In the data rows, the value 128 means zero.
The table, row by row:
[138 129 146 141 158 123  92 111 168 127 155 123 132 101 117 119 135 154  98 131 127 120 122 144]
[126 107 154 103 144 135 116 111 142 139 159 161 134 130 113 139 149  91 118 126 115 158  77 101]
[ 51 119 110 110 154 137 127 147 134 123 118 128 150 161 132 119 159 125 112 184 158 130 164  69]
[108 114 120 134 127 131  72 115 123 143 140 129 149 148 117 155 150  95 149 146 145 111 110 119]
[124 106 139 104 156 107 117  91 154 135 166 142 143 117 101 138 144  80 115 119 107 139  78  60]
[122  91 148 111 198 113 118 126 151 136 158 130  97  88  69 140 137 131 141 147 157 173 119 146]
[ 76  90  66 123 135 125 150 169  99 116  79 107 143 175 118 133 172 122  90 171 178 131 189  76]
[126  92  89 129 128 111 113 148  98 148 133 110 106 103  68 128 168 140 134 146 155 167 175 134]
[120 107 132 117 190 102 111 102 105 139 166 117 158 114 108 128 135 113  77 141 113 131 119 108]
[114  95 111 108 141 114 150 105 151 130 130 134 148 115  84 138 147 103 111 113 144 124 121 118]
[ 83 102 118  90 130 132 163  89 163 164 109 125 139 132 103 155 151 125  77  95 147 116 131  98]
[108 108 117  97 142 135 151  79 148 134 122 150 131 115  83 139 163 108  81  95 143 139 127 102]
[161 122 133 152 125 120 114 136 136 126 127 138 127 131 129 110 150 139  55 118 122 143 108  90]
[ 77 111 126 101 129  96  85 101 162 161 161 134 138 133  96 153 151  98 117 119 122 129 136  51]
[101 141 118 103 151 145 121 102 130 118 137 124 125 123 104 122 140 151 111 156 141 120 141 142]
[ 87 122 135 142 149 119  74 126 129 121 132 116 124  92 117 120 133 169  93 143 117  79 103 177]
[126 102 127 143 145 126 142 163 109 150 141 153 140 114 101 129 174  83 126 149 105 143 120 123]
[ 93 115 175  80 169 132 139 134 170 134 161 159 126 145 122 138 162 102 170 159 122 135 132 125]
[111 105 124 146 127 118  94 123 137 157 109 126 148 161 145 128 133 107 127 126 159 107  93 132]
[122  97 154 108 159 152 132  90 149 131 144 125 107  99  65 145 161 108 107 116 142 161 112 142]
[145 140 128 118 104 130 119 142 120 112 134 134  92 124 137 120  99 141  72 143 135 149 124 129]
[129 136 142 121 113 153 106 134 163 137 113 140 110 134 119 118 156 123 121 139 117  88  76 139]
[ 80 100 159 108 180 125 104 113 122 137 166 139 122 100 126 134 137 152 104 171 115 115 151 122]
[ 98 162 121  62 114 132 138 154 127 134  93 123  91 131 122 127  86 122 103 146 134 128 132  92]
[126 158 119 160  89 139  79 156 146  97 119 125 144 137 147 121 164 156  74 125 125  86  90 172]
[130 106 113 123 126 110 114 146  99 160 128 111  99  98  32 144 176 138 128 142 167 187 146 134]
[ 99 110 113 118 127 118  89 100 146 162 132 129 134 157 112 156 162 114 117  98 129 123 114  79]
[107 126 158  99 153 134 139 155 172 148 143 151 135 148 107 154 143  91 138 132 124 136 109 126]
[146 122 144 137 128 136 136 120 131 148 123 139 123 145 129 127 154 148  52 113 128 149 124 148]
[143 156 106 145 164 127 107 110 141 113 159 145 138  96 112 123 147 176 100 154 138 129 131 155]
[ 94 134 138 134 124 134 116 145 139 121 132 122 140 144 125 119 163 135 103 158 141 112 121 124]
[ 92 112 130 113 119 120 137 117 140 106 117 117 128 148 100 141 156 117  90 136 133 139 123  92]
[131 142 152  96 169 142 128 132 136 126 149 169 124 105 113 125 127 127 125 151 122 151 104 144]
[111 140 152 110 228 115 136 126 112 112 155 136 132  93 117 135 145 153 112 177 107 129 108 148]
[110 109 133 147 147 112  50 126 118 109 141 117 134 104 122 105 170 166  69 144  97  80 109 163]
[131 112 157 100 145 101 149 112 145 128 160 141 139 125 105 123 153  64 116  98 108 130  72  84]
[102 136 114  78 153 145 151 118 124 137  90 127 118 181 118 126  92 133  99 150 171 117 156  95]
[105 120 128 135 141 114 111 108 105 128 128 149 122  90 125 128 133 146  77 144 114 101 110 156]
[107 136 135 100 186 124 114 116  90 126 130 146 126  82 110 116 110 149  92 149 124 148 135 116]
[ 85 127 179  78 155 156 119 159 168 142 153 170 128 134 127 127 150  64 148 161 106 137 139 117]
[116 110 134 111 150 128 114  93 132 144 155 128 116 114  88 125 143  98 130 126 145 161  98 104]
[123 108 118 129 174  85  90 100 136 109 143 119 141 113  99 138 122 138 107 128 133 102 120 125]
[ 90 117 120 113 143 150 132 101 132 124 108 108 128 143 104 121 144 121 102 129 159 133 149 108]
[131 100 135  86 181 120 152  53 129 165 154 141 138  68  71 133 158 131  66  88 115 134  98 161]
[ 79 118 133  92 190 115  95 113 110 145 177 120 140  97 127 135 131 135 104 183 100 112 149 149]
[138 111 157  96 145 129 121 117 153 137 136 141 149 121 103 128 150  63 135 111  97 146  92  91]
[108 119  97 141 117 110  80 145  95 133 111 115 143 147 106 141 188 147 130 144 127 127 159 107]
[ 72 100 121 100 145 113 128 124 153 116 121 102 149 144 109 117 136 103  97 161 145 140 132  48]
[ 62 120 135  98 155 127  85 127 168 155 139 127 143 136 132 147 165 128 167 171 133 128 154 131]
[123 134 128 139 132 133  91 125 157 106 144 124 128 125 114 125 153 147 123 146 138 119 107 155]
[105  99 105  90 135  58 117 110 129 112 176 125 148 120  82 126 132  93  90  93  99 100 122  72]
[100 159 109  49 131 126 141 128 128 128 117 135  98 154 124 102  93 135 112 152 157 127 147  84]
[105 140 119 128 123 126 100 137 134 116 109 128 139 146 138 103 143 138 111 149 134 108 118 132]
[136 143 125 170 118 125  72 144 122 125 122 153 135 122 142 122 170 164  47 129 115 116 116 158]
[138 121 119 167 126 125 117 103 121 131 117 135 139 124 123 133 152 141  48 108 129 136 111 152]
[139 142 138 140 121 150  83 124 131 136 127 121 116 110 109 122 142 141 126 133 139 105 122 154]
[125 132 140 120 101 128  79 120 160 107 134 135  92  97 103 101 143 128 119 125 132 121 103 158]
[130 131 138 148 111 108  64 112 164 117 119 151 151 122 123 108 143 140  98 104 103  42 109 139]
[128 137 183 104 194 137 108 108 151 157 151 178 137  95 115 122 144 109 151 122 114 160  83 148]
[ 99 103 116 107 133 131 125 134 136 127 153 105 150 142 111 132 140 114 102 144 160 124 138  68]
[ 92 117 153  76 157 142 106 123 171 157 147 147 140 137 137 151 138  89 164 175 117 141 127 137]
[ 98 115 128 120 151 108 124 102 168 105 152 122 159 137  92 136 119 116 111 133 114  94 152 121]
[125 105 137 123 156 102 140 105 150 106 146 155 158 133  85 160 136 114 102  94 102  87 117 134]
[139 148 152 126 131 149  86 133 174 126 122 154 128 120 129 122 176 113 117 136 105 105  66 161]
[ 77 122 125  90 148 121 131 153 154 109 105 127 136 169 135 128 150 138 115 166 142 124 159  92]
[ 68 138 157  96 200 122 114 134 130 135 154 129 148  97 128 138 127 132 115 208 120 135 167 133]
[143 125 138 159 110 143 117 101 148 116 130 150 135 128 129 139 163 119  65  82 129 148 123 140]
[152 131 139 133 127 112  99 135 139 108 133 142 129 120 136 119 128 161  70 137 118 128 122 139]
[ 64 100 105 106 151 103 121 132 149 124 134 101 150 162  92 108 139 125  92 131 132 136 144  42]
[162 159 148 159 128 133  93 130 140 119 152 146 129 109 140 126 125 166  57 137 127 142 116 149]
[151 103 138 144 121 141 125 101 143 144 122 141 144 119 101 131 141 137  77 117 128 129 101 129]
[ 86  84 103  86 131 107 118 109 148 140 136 116 150 149 105 117 132 108 102 136 150 120 116  60]
[138  88 143  96 157 136 141  68 142 151 127 134 108 113  52 138 168 116 119  95 151 182 100 154]
[ 89 100 118  95 130 126 169  95 129 132 114 129 130 139 105 136 144 119  94 101 144 125 133 118]
[114 115 118 101 144 107 123 119 139 153 165 113 154 108 111 133 117 124  93 137 123 130 124  62]
[116 106 129 103 140 119 123 113 144 141 110 133 131 136  88 118 149 121  98  94 167 127 122 127]
[ 80 127 126 127 105 100 106 145 139 125  99 136 143 153 127 122 158 128 101 151 160 116 121 103]
[ 87 138  99 142 152 111 112 135 148 100 101 135 130 163 141 125 148 112  93 144 135 101 134 115]
[141 135 117 125 103 148 110 125 146 143 134 137 133 144 145 130 133 155 110 164 126 127 142 136]
[135 107 137 128 130 135  68 134 174 130 155 125 106 123  64 132 162 152 102 135 160 147  88 164]
[151 122 118 150 139 119 101 136 125  99 128 146 119 100 152 127 140 158  82 141 124 143 125 157]
[120 120 177 125 116 136  99 140 155 125 142 156 121 112 116 112 151  79 127 134 100 101  85 151]
[ 99 107 149 146 169 114  90 130 108 134 149 122 136  94 110 117 157 154  85 150 111  88 120 150]
[145 126 115 143 112 133 123 104 148 126 134 137 138 112 101 145 164 134  77  94 140 125 108 151]
[111 109 125 130 162  97  81 116  95 124 150 135 126  84 118 116 164 168  81 162 100 109 113 161]
[110 135 140  91 169 157 119 140 149 140 134 159 111 124 112 117 141 119 127 165 120 131 138 136]
[142 134 123 175  99 143  64 143 140 117 134 129 131 156 150  93 171 155  72 121 141  94 104 158]
[116 157 147 143 147 127  97 115 131 115 144 138 123  87 132 131 154 201  65 160 133 123 103 144]
[ 47 113 110  73 143 126 120 135 172 124 114 128 141 166 137 124 144 120 122 188 158 108 182  97]
[100 142 119 131 152 127  58 122 123 118 149 121 124  94 124 116 148 154  78 154 109  78 113 172]
[ 87 112  83 145 124 105  79 126 125 130 127 138 127 150 121 129 187 118 145 146 118 110 146 125]
[ 83 115 144  80 163 104 111 125 174 113 167 142 156 119 118 137 117 115 125 149 114  86 158 118]
[ 82 118 123 113 162 141 121 131 163 123 130 140 137 146 119 125 139 121 127 178 138 121 152  94]
[145  93 156  95 144 170 139 103 155 140 124 159 119 119 100 139 133  62 114 100 123 135  74 125]
[131  98 135 128 143 140  90 106 145 125 135 113 102 120  92 126 146 132 111 130 167 139 128 149]
[ 73 120 118  97 138 134 111 154 150 131 132 140 142 166 136 124 127 125 126 153 148 118 153 111]
[ 75 142 115 124 113 132  55 130 161 122 123 107 126 161 136 126 175 140 131 110 129  89 100 155]
[ 86 148 116  72 108 130  87 143 126 163 142 128 103 140 126 145 142 121 128 131 115 140 133 118]
[186 106 104 166 131 124 113 151 101 123 119 116 142 115 121 137 131 108  70 139 164  85 132 113]
[157 120 160 122 155 144 144 128 136 141 140 160 125 128  96 129 134  72 136 138 124 106  79 128]
[104  90 136 108 146 127 136 105 167 155 110 120 151 132  88 137 178 108  71  86 133 139 132 125]
[ 86 126 178  73 160 157 102 131 174 166 150 167 124 131 116 121 130  79 162 165 111 132 116 130]
[125 105 127  69 136 123 117 105 140 138 128 141  76  98  75 127 108 121 146 107 167 198 119 134]
[135 141 161 136 139 136 110 129 140 136 118 139 101 115 126 130 142  85 128 127  92 116  83 140]
[123 123 175  89 182 149 119 118 141 130 155 174 130 103  97 144 135 114 145 151  96 138  73 144]
[119 101 134  83 162 131 109 116 137 132 153 142  96 113  78 147 155 122 162 154 162 172 145 146]
[131 139 112 161 112 135  64 137 134 104 115 143 134 119 137 107 152 170  67 127 113  87  96 155]
[112 132 115  70 123 128 120 121 118 130 107 113 114 155 112 130  93 119 110 147 151 170 151  98]
[138 153 131 146 169 130 105 110 120 134 133 149 133 104 129 129 137 163  81 129 113 125 103 138]
[169  83 150 108 151 131 129 128 110 134 151 130 128 129  88 134 117  85 120 115 162 115 135 125]
[ 84 126 116 126 120 142  76 136 137 158 126 115 137 162 132 122 166 134 122 124 115 111 101 121]
[114  81  82 132 134  90 126 137 121 101 122 143 151 123  95 141 131 112 110 125 115  85 165  91]
[ 94 102 130  97 125 134 135 100 148 127 100 121 147 133  97 121 141 117  79 107 136 135 111 125]
[126  93 144  97 138 111 136  99 161 148 178 136 140 120  96 125 138  92 126 110  98 131  70  66]
[144 143 139 170  95 131  60 150 164  90 132 119 140 136 138 130 173 180  67 121 121  76  86 183]
[ 92 119 124 130 167 129  91 114 105 130 154 145 139 121 139 124 150 145 103 146 110  96 145 161]
[153 130 113 144 113  93 120 132 133 125 141 142 124 111 136 117 141 143  45 111 120 124  94 100]
[ 38 126 136  89 153 118  72 121 174 151 144 121 137 152 126 131 185 125 170 167 130 125 167 129]
[125 103 139 123 116 119  71 111 152 120 133 119  99 130  85 111 155 161 123 130 161 129  81 156]
[149  91  98 134 134 109 117 137 111 137 125 120  95 108  79 133 170 118 122 146 156 167 155 106]
[110 144 129  62 157 127 114 114  92 122 153 121 117 109 127 100 103 149  99 149 105 147 144 131]
[ 84 132 123 133 110 129  40 130 142 151 139 126 127 143 133 154 163 135  92 128 110 101 101 128]
[179  86 152 114 150 158 136 134 124 140 124 177 142 118 110 146 116  31 123 124 156  92  89 108]
[ 94 108  84 130 110 110  92 152 119 161 144 119 130 156 107 136 190 122 145 123 129 124 159 129]
[127  90 109 113 142 116 132 127 121 134 123 123  96 123  70 125 167 131 161 137 159 190 162 145]
[127 139 125 142 108 137 127 120 132 133 121 161 141 103 125 131 156 132  68 126 126 138 120 144]
[131 108 115 133 141 135 125 157 100 133 132 119 113 126 104 142 163 108 129 142 132 139 138 133]
[133 137 153 113 120 156 122 133 135 123 133 146 134 132 141 123 156 100 133 127 116 105  98 131]
[ 65 114 116 112 132 134 130 146 155 127 106 145 147 143 128 123 145 135 138 185 135 111 164  74]
[133  99 163  77 165 153 145  93 156 150 134 171 122 110  73 134 156  54 108 101 108 155  84 155]
[100  92 157 101 175 127 106 121 150 138 157 143 100 109  89 121 148 135 145 159 151 167 133 117]
[126 114 132 124 127 134 115 117 110 141 134 135 125 139 129 129 145  89 139 149 156  90 125 117]
[ 65 127 107 127 103 146 105 154 142 120  88 127 135 183 120 124 169 149  77 158 150  92 125  98]
[ 82 142 133  93 149 121  59 112 144 137 127 141 125 152 115 129 153 142 128 143 123 132 112 138]
Each row is a mix of 2 hidden patterns, all the same size, taken from one set. Each row also carries a little noise. Patterns get numbers from 0 up, as they first appear below.
Rows drawn again from the table, each followed by the numbers of its patterns, largest weight first:
[ 94 134 138 134 124 134 116 145 139 121 132 122 140 144 125 119 163 135 103 158 141 112 121 124] 0 1
[123 123 175  89 182 149 119 118 141 130 155 174 130 103  97 144 135 114 145 151  96 138  73 144] 2 3
[127  90 109 113 142 116 132 127 121 134 123 123  96 123  70 125 167 131 161 137 159 190 162 145] 4 5
[144 143 139 170  95 131  60 150 164  90 132 119 140 136 138 130 173 180  67 121 121  76  86 183] 1 6
[ 82 118 123 113 162 141 121 131 163 123 130 140 137 146 119 125 139 121 127 178 138 121 152  94] 0 7
[ 92 112 130 113 119 120 137 117 140 106 117 117 128 148 100 141 156 117  90 136 133 139 123  92] 0 8
[ 38 126 136  89 153 118  72 121 174 151 144 121 137 152 126 131 185 125 170 167 130 125 167 129] 7 9
[153 130 113 144 113  93 120 132 133 125 141 142 124 111 136 117 141 143  45 111 120 124  94 100] 6 10
[139 148 152 126 131 149  86 133 174 126 122 154 128 120 129 122 176 113 117 136 105 105  66 161] 1 2
[145 126 115 143 112 133 123 104 148 126 134 137 138 112 101 145 164 134  77  94 140 125 108 151] 8 6
[ 79 118 133  92 190 115  95 113 110 145 177 120 140  97 127 135 131 135 104 183 100 112 149 149] 11 7
[127 139 125 142 108 137 127 120 132 133 121 161 141 103 125 131 156 132  68 126 126 138 120 144] 6 8
[110 109 133 147 147 112  50 126 118 109 141 117 134 104 122 105 170 166  69 144  97  80 109 163] 1 11
[120 107 132 117 190 102 111 102 105 139 166 117 158 114 108 128 135 113  77 141 113 131 119 108] 11 10
[ 86 126 178  73 160 157 102 131 174 166 150 167 124 131 116 121 130  79 162 165 111 132 116 130] 2 7
[114 115 118 101 144 107 123 119 139 153 165 113 154 108 111 133 117 124  93 137 123 130 124  62] 10 11
[116 157 147 143 147 127  97 115 131 115 144 138 123  87 132 131 154 201  65 160 133 123 103 144] 3 6
[ 75 142 115 124 113 132  55 130 161 122 123 107 126 161 136 126 175 140 131 110 129  89 100 155] 1 9
[ 85 127 179  78 155 156 119 159 168 142 153 170 128 134 127 127 150  64 148 161 106 137 139 117] 2 7
[108 119  97 141 117 110  80 145  95 133 111 115 143 147 106 141 188 147 130 144 127 127 159 107] 5 9
[ 94 108  84 130 110 110  92 152 119 161 144 119 130 156 107 136 190 122 145 123 129 124 159 129] 9 5
[125 105 137 123 156 102 140 105 150 106 146 155 158 133  85 160 136 114 102  94 102  87 117 134] 12 8
[131 142 152  96 169 142 128 132 136 126 149 169 124 105 113 125 127 127 125 151 122 151 104 144] 3 2
[126 114 132 124 127 134 115 117 110 141 134 135 125 139 129 129 145  89 139 149 156  90 125 117] 13 9
[136 143 125 170 118 125  72 144 122 125 122 153 135 122 142 122 170 164  47 129 115 116 116 158] 6 1
[110 135 140  91 169 157 119 140 149 140 134 159 111 124 112 117 141 119 127 165 120 131 138 136] 7 2
[186 106 104 166 131 124 113 151 101 123 119 116 142 115 121 137 131 108  70 139 164  85 132 113] 13 6
[105 120 128 135 141 114 111 108 105 128 128 149 122  90 125 128 133 146  77 144 114 101 110 156] 11 1
[104  90 136 108 146 127 136 105 167 155 110 120 151 132  88 137 178 108  71  86 133 139 132 125] 8 0
[ 64 100 105 106 151 103 121 132 149 124 134 101 150 162  92 108 139 125  92 131 132 136 144  42] 0 10
[ 94 102 130  97 125 134 135 100 148 127 100 121 147 133  97 121 141 117  79 107 136 135 111 125] 8 0
[122  91 148 111 198 113 118 126 151 136 158 130  97  88  69 140 137 131 141 147 157 173 119 146] 4 3
[ 92 117 153  76 157 142 106 123 171 157 147 147 140 137 137 151 138  89 164 175 117 141 127 137] 7 2
[110 144 129  62 157 127 114 114  92 122 153 121 117 109 127 100 103 149  99 149 105 147 144 131] 14 11
[131 112 157 100 145 101 149 112 145 128 160 141 139 125 105 123 153  64 116  98 108 130  72  84] 10 2
[138 111 157  96 145 129 121 117 153 137 136 141 149 121 103 128 150  63 135 111  97 146  92  91] 2 10
[ 68 138 157  96 200 122 114 134 130 135 154 129 148  97 128 138 127 132 115 208 120 135 167 133] 7 11
[151 122 118 150 139 119 101 136 125  99 128 146 119 100 152 127 140 158  82 141 124 143 125 157] 6 3
[100 142 119 131 152 127  58 122 123 118 149 121 124  94 124 116 148 154  78 154 109  78 113 172] 1 11
[ 99 107 149 146 169 114  90 130 108 134 149 122 136  94 110 117 157 154  85 150 111  88 120 150] 11 1
[ 80 127 126 127 105 100 106 145 139 125  99 136 143 153 127 122 158 128 101 151 160 116 121 103] 0 1
[162 159 148 159 128 133  93 130 140 119 152 146 129 109 140 126 125 166  57 137 127 142 116 149] 6 3
[ 47 113 110  73 143 126 120 135 172 124 114 128 141 166 137 124 144 120 122 188 158 108 182  97] 0 7
[ 77 122 125  90 148 121 131 153 154 109 105 127 136 169 135 128 150 138 115 166 142 124 159  92] 0 7
[169  83 150 108 151 131 129 128 110 134 151 130 128 129  88 134 117  85 120 115 162 115 135 125] 13 4
[135 141 161 136 139 136 110 129 140 136 118 139 101 115 126 130 142  85 128 127  92 116  83 140] 2 1
[152 131 139 133 127 112  99 135 139 108 133 142 129 120 136 119 128 161  70 137 118 128 122 139] 6 3
[126 107 154 103 144 135 116 111 142 139 159 161 134 130 113 139 149  91 118 126 115 158  77 101] 2 10
[138 129 146 141 158 123  92 111 168 127 155 123 132 101 117 119 135 154  98 131 127 120 122 144] 3 6
[ 92 119 124 130 167 129  91 114 105 130 154 145 139 121 139 124 150 145 103 146 110  96 145 161] 11 1
[ 90 117 120 113 143 150 132 101 132 124 108 108 128 143 104 121 144 121 102 129 159 133 149 108] 0 8
[116 106 129 103 140 119 123 113 144 141 110 133 131 136  88 118 149 121  98  94 167 127 122 127] 8 0
[123 108 118 129 174  85  90 100 136 109 143 119 141 113  99 138 122 138 107 128 133 102 120 125] 12 3
[143 156 106 145 164 127 107 110 141 113 159 145 138  96 112 123 147 176 100 154 138 129 131 155] 3 6
[101 141 118 103 151 145 121 102 130 118 137 124 125 123 104 122 140 151 111 156 141 120 141 142] 3 0
[114  81  82 132 134  90 126 137 121 101 122 143 151 123  95 141 131 112 110 125 115  85 165  91] 12 5
[ 83 115 144  80 163 104 111 125 174 113 167 142 156 119 118 137 117 115 125 149 114  86 158 118] 7 12
[112 132 115  70 123 128 120 121 118 130 107 113 114 155 112 130  93 119 110 147 151 170 151  98] 14 0
[130 106 113 123 126 110 114 146  99 160 128 111  99  98  32 144 176 138 128 142 167 187 146 134] 4 5
[138  88 143  96 157 136 141  68 142 151 127 134 108 113  52 138 168 116 119  95 151 182 100 154] 4 8
[125 103 139 123 116 119  71 111 152 120 133 119  99 130  85 111 155 161 123 130 161 129  81 156] 4 1
[125 132 140 120 101 128  79 120 160 107 134 135  92  97 103 101 143 128 119 125 132 121 103 158] 1 4
[145 140 128 118 104 130 119 142 120 112 134 134  92 124 137 120  99 141  72 143 135 149 124 129] 6 14
[131 100 135  86 181 120 152  53 129 165 154 141 138  68  71 133 158 131  66  88 115 134  98 161] 8 11
[126 158 119 160  89 139  79 156 146  97 119 125 144 137 147 121 164 156  74 125 125  86  90 172] 1 6
[ 87 112  83 145 124 105  79 126 125 130 127 138 127 150 121 129 187 118 145 146 118 110 146 125] 9 5
[179  86 152 114 150 158 136 134 124 140 124 177 142 118 110 146 116  31 123 124 156  92  89 108] 13 2
[ 65 114 116 112 132 134 130 146 155 127 106 145 147 143 128 123 145 135 138 185 135 111 164  74] 0 7
[146 122 144 137 128 136 136 120 131 148 123 139 123 145 129 127 154 148  52 113 128 149 124 148] 6 8
[111 105 124 146 127 118  94 123 137 157 109 126 148 161 145 128 133 107 127 126 159 107  93 132] 9 13
[138 153 131 146 169 130 105 110 120 134 133 149 133 104 129 129 137 163  81 129 113 125 103 138] 3 6
[133 137 153 113 120 156 122 133 135 123 133 146 134 132 141 123 156 100 133 127 116 105  98 131] 2 1
[143 125 138 159 110 143 117 101 148 116 130 150 135 128 129 139 163 119  65  82 129 148 123 140] 6 8
[145  93 156  95 144 170 139 103 155 140 124 159 119 119 100 139 133  62 114 100 123 135  74 125] 2 8
[ 98 115 128 120 151 108 124 102 168 105 152 122 159 137  92 136 119 116 111 133 114  94 152 121] 12 7
[138 121 119 167 126 125 117 103 121 131 117 135 139 124 123 133 152 141  48 108 129 136 111 152] 6 8
[ 99 110 113 118 127 118  89 100 146 162 132 129 134 157 112 156 162 114 117  98 129 123 114  79] 9 10
[ 82 142 133  93 149 121  59 112 144 137 127 141 125 152 115 129 153 142 128 143 123 132 112 138] 3 9
[128 137 183 104 194 137 108 108 151 157 151 178 137  95 115 122 144 109 151 122 114 160  83 148] 2 3
[114  95 111 108 141 114 150 105 151 130 130 134 148 115  84 138 147 103 111 113 144 124 121 118] 8 0
[111 140 152 110 228 115 136 126 112 112 155 136 132  93 117 135 145 153 112 177 107 129 108 148] 3 11
[105 140 119 128 123 126 100 137 134 116 109 128 139 146 138 103 143 138 111 149 134 108 118 132] 1 0
[142 134 123 175  99 143  64 143 140 117 134 129 131 156 150  93 171 155  72 121 141  94 104 158] 1 6
[125 105 127  69 136 123 117 105 140 138 128 141  76  98  75 127 108 121 146 107 167 198 119 134] 4 14
[135 107 137 128 130 135  68 134 174 130 155 125 106 123  64 132 162 152 102 135 160 147  88 164] 4 1
[157 120 160 122 155 144 144 128 136 141 140 160 125 128  96 129 134  72 136 138 124 106  79 128] 2 13
[ 87 138  99 142 152 111 112 135 148 100 101 135 130 163 141 125 148 112  93 144 135 101 134 115] 0 1
[131 139 112 161 112 135  64 137 134 104 115 143 134 119 137 107 152 170  67 127 113  87  96 155] 1 6
[ 77 111 126 101 129  96  85 101 162 161 161 134 138 133  96 153 151  98 117 119 122 129 136  51] 10 9
[ 51 119 110 110 154 137 127 147 134 123 118 128 150 161 132 119 159 125 112 184 158 130 164  69] 0 7
[107 126 158  99 153 134 139 155 172 148 143 151 135 148 107 154 143  91 138 132 124 136 109 126] 2 7
[131  98 135 128 143 140  90 106 145 125 135 113 102 120  92 126 146 132 111 130 167 139 128 149] 4 1
[123 134 128 139 132 133  91 125 157 106 144 124 128 125 114 125 153 147 123 146 138 119 107 155] 1 4
[ 93 115 175  80 169 132 139 134 170 134 161 159 126 145 122 138 162 102 170 159 122 135 132 125] 7 2
[161 122 133 152 125 120 114 136 136 126 127 138 127 131 129 110 150 139  55 118 122 143 108  90] 6 10
[126  92  89 129 128 111 113 148  98 148 133 110 106 103  68 128 168 140 134 146 155 167 175 134] 5 4
[ 76  90  66 123 135 125 150 169  99 116  79 107 143 175 118 133 172 122  90 171 178 131 189  76] 0 5
[108 108 117  97 142 135 151  79 148 134 122 150 131 115  83 139 163 108  81  95 143 139 127 102] 8 0
[108 114 120 134 127 131  72 115 123 143 140 129 149 148 117 155 150  95 149 146 145 111 110 119] 9 13
[ 87 122 135 142 149 119  74 126 129 121 132 116 124  92 117 120 133 169  93 143 117  79 103 177] 1 11
[129 136 142 121 113 153 106 134 163 137 113 140 110 134 119 118 156 123 121 139 117  88  76 139] 1 2
[120 120 177 125 116 136  99 140 155 125 142 156 121 112 116 112 151  79 127 134 100 101  85 151] 2 1
[102 136 114  78 153 145 151 118 124 137  90 127 118 181 118 126  92 133  99 150 171 117 156  95] 0 14
[133  99 163  77 165 153 145  93 156 150 134 171 122 110  73 134 156  54 108 101 108 155  84 155] 2 8
[ 72 100 121 100 145 113 128 124 153 116 121 102 149 144 109 117 136 103  97 161 145 140 132  48] 0 10
[100 159 109  49 131 126 141 128 128 128 117 135  98 154 124 102  93 135 112 152 157 127 147  84] 14 0
[130 131 138 148 111 108  64 112 164 117 119 151 151 122 123 108 143 140  98 104 103  42 109 139] 1 12
[ 86  84 103  86 131 107 118 109 148 140 136 116 150 149 105 117 132 108 102 136 150 120 116  60] 10 0
[ 83 102 118  90 130 132 163  89 163 164 109 125 139 132 103 155 151 125  77  95 147 116 131  98] 8 0
[149  91  98 134 134 109 117 137 111 137 125 120  95 108  79 133 170 118 122 146 156 167 155 106] 5 4
[ 84 126 116 126 120 142  76 136 137 158 126 115 137 162 132 122 166 134 122 124 115 111 101 121] 9 1
[124 106 139 104 156 107 117  91 154 135 166 142 143 117 101 138 144  80 115 119 107 139  78  60] 10 2
[ 86 148 116  72 108 130  87 143 126 163 142 128 103 140 126 145 142 121 128 131 115 140 133 118] 9 14
[ 65 127 107 127 103 146 105 154 142 120  88 127 135 183 120 124 169 149  77 158 150  92 125  98] 0 1
[126 102 127 143 145 126 142 163 109 150 141 153 140 114 101 129 174  83 126 149 105 143 120 123] 2 5
[141 135 117 125 103 148 110 125 146 143 134 137 133 144 145 130 133 155 110 164 126 127 142 136] 6 7
[100  92 157 101 175 127 106 121 150 138 157 143 100 109  89 121 148 135 145 159 151 167 133 117] 4 7
[111 109 125 130 162  97  81 116  95 124 150 135 126  84 118 116 164 168  81 162 100 109 113 161] 11 1
[119 101 134  83 162 131 109 116 137 132 153 142  96 113  78 147 155 122 162 154 162 172 145 146] 4 7
[ 80 100 159 108 180 125 104 113 122 137 166 139 122 100 126 134 137 152 104 171 115 115 151 122] 11 7
[ 62 120 135  98 155 127  85 127 168 155 139 127 143 136 132 147 165 128 167 171 133 128 154 131] 7 9
[ 98 162 121  62 114 132 138 154 127 134  93 123  91 131 122 127  86 122 103 146 134 128 132  92] 14 0
[107 136 135 100 186 124 114 116  90 126 130 146 126  82 110 116 110 149  92 149 124 148 135 116] 11 14
[ 73 120 118  97 138 134 111 154 150 131 132 140 142 166 136 124 127 125 126 153 148 118 153 111] 0 7
[105  99 105  90 135  58 117 110 129 112 176 125 148 120  82 126 132  93  90  93  99 100 122  72] 12 10
[ 99 103 116 107 133 131 125 134 136 127 153 105 150 142 111 132 140 114 102 144 160 124 138  68] 10 0
[116 110 134 111 150 128 114  93 132 144 155 128 116 114  88 125 143  98 130 126 145 161  98 104] 4 10
[122  97 154 108 159 152 132  90 149 131 144 125 107  99  65 145 161 108 107 116 142 161 112 142] 4 8
[139 142 138 140 121 150  83 124 131 136 127 121 116 110 109 122 142 141 126 133 139 105 122 154] 1 4
[151 103 138 144 121 141 125 101 143 144 122 141 144 119 101 131 141 137  77 117 128 129 101 129] 8 6
[126  93 144  97 138 111 136  99 161 148 178 136 140 120  96 125 138  92 126 110  98 131  70  66] 10 2
[ 89 100 118  95 130 126 169  95 129 132 114 129 130 139 105 136 144 119  94 101 144 125 133 118] 8 0
[ 84 132 123 133 110 129  40 130 142 151 139 126 127 143 133 154 163 135  92 128 110 101 101 128] 9 1
[131 108 115 133 141 135 125 157 100 133 132 119 113 126 104 142 163 108 129 142 132 139 138 133] 5 2
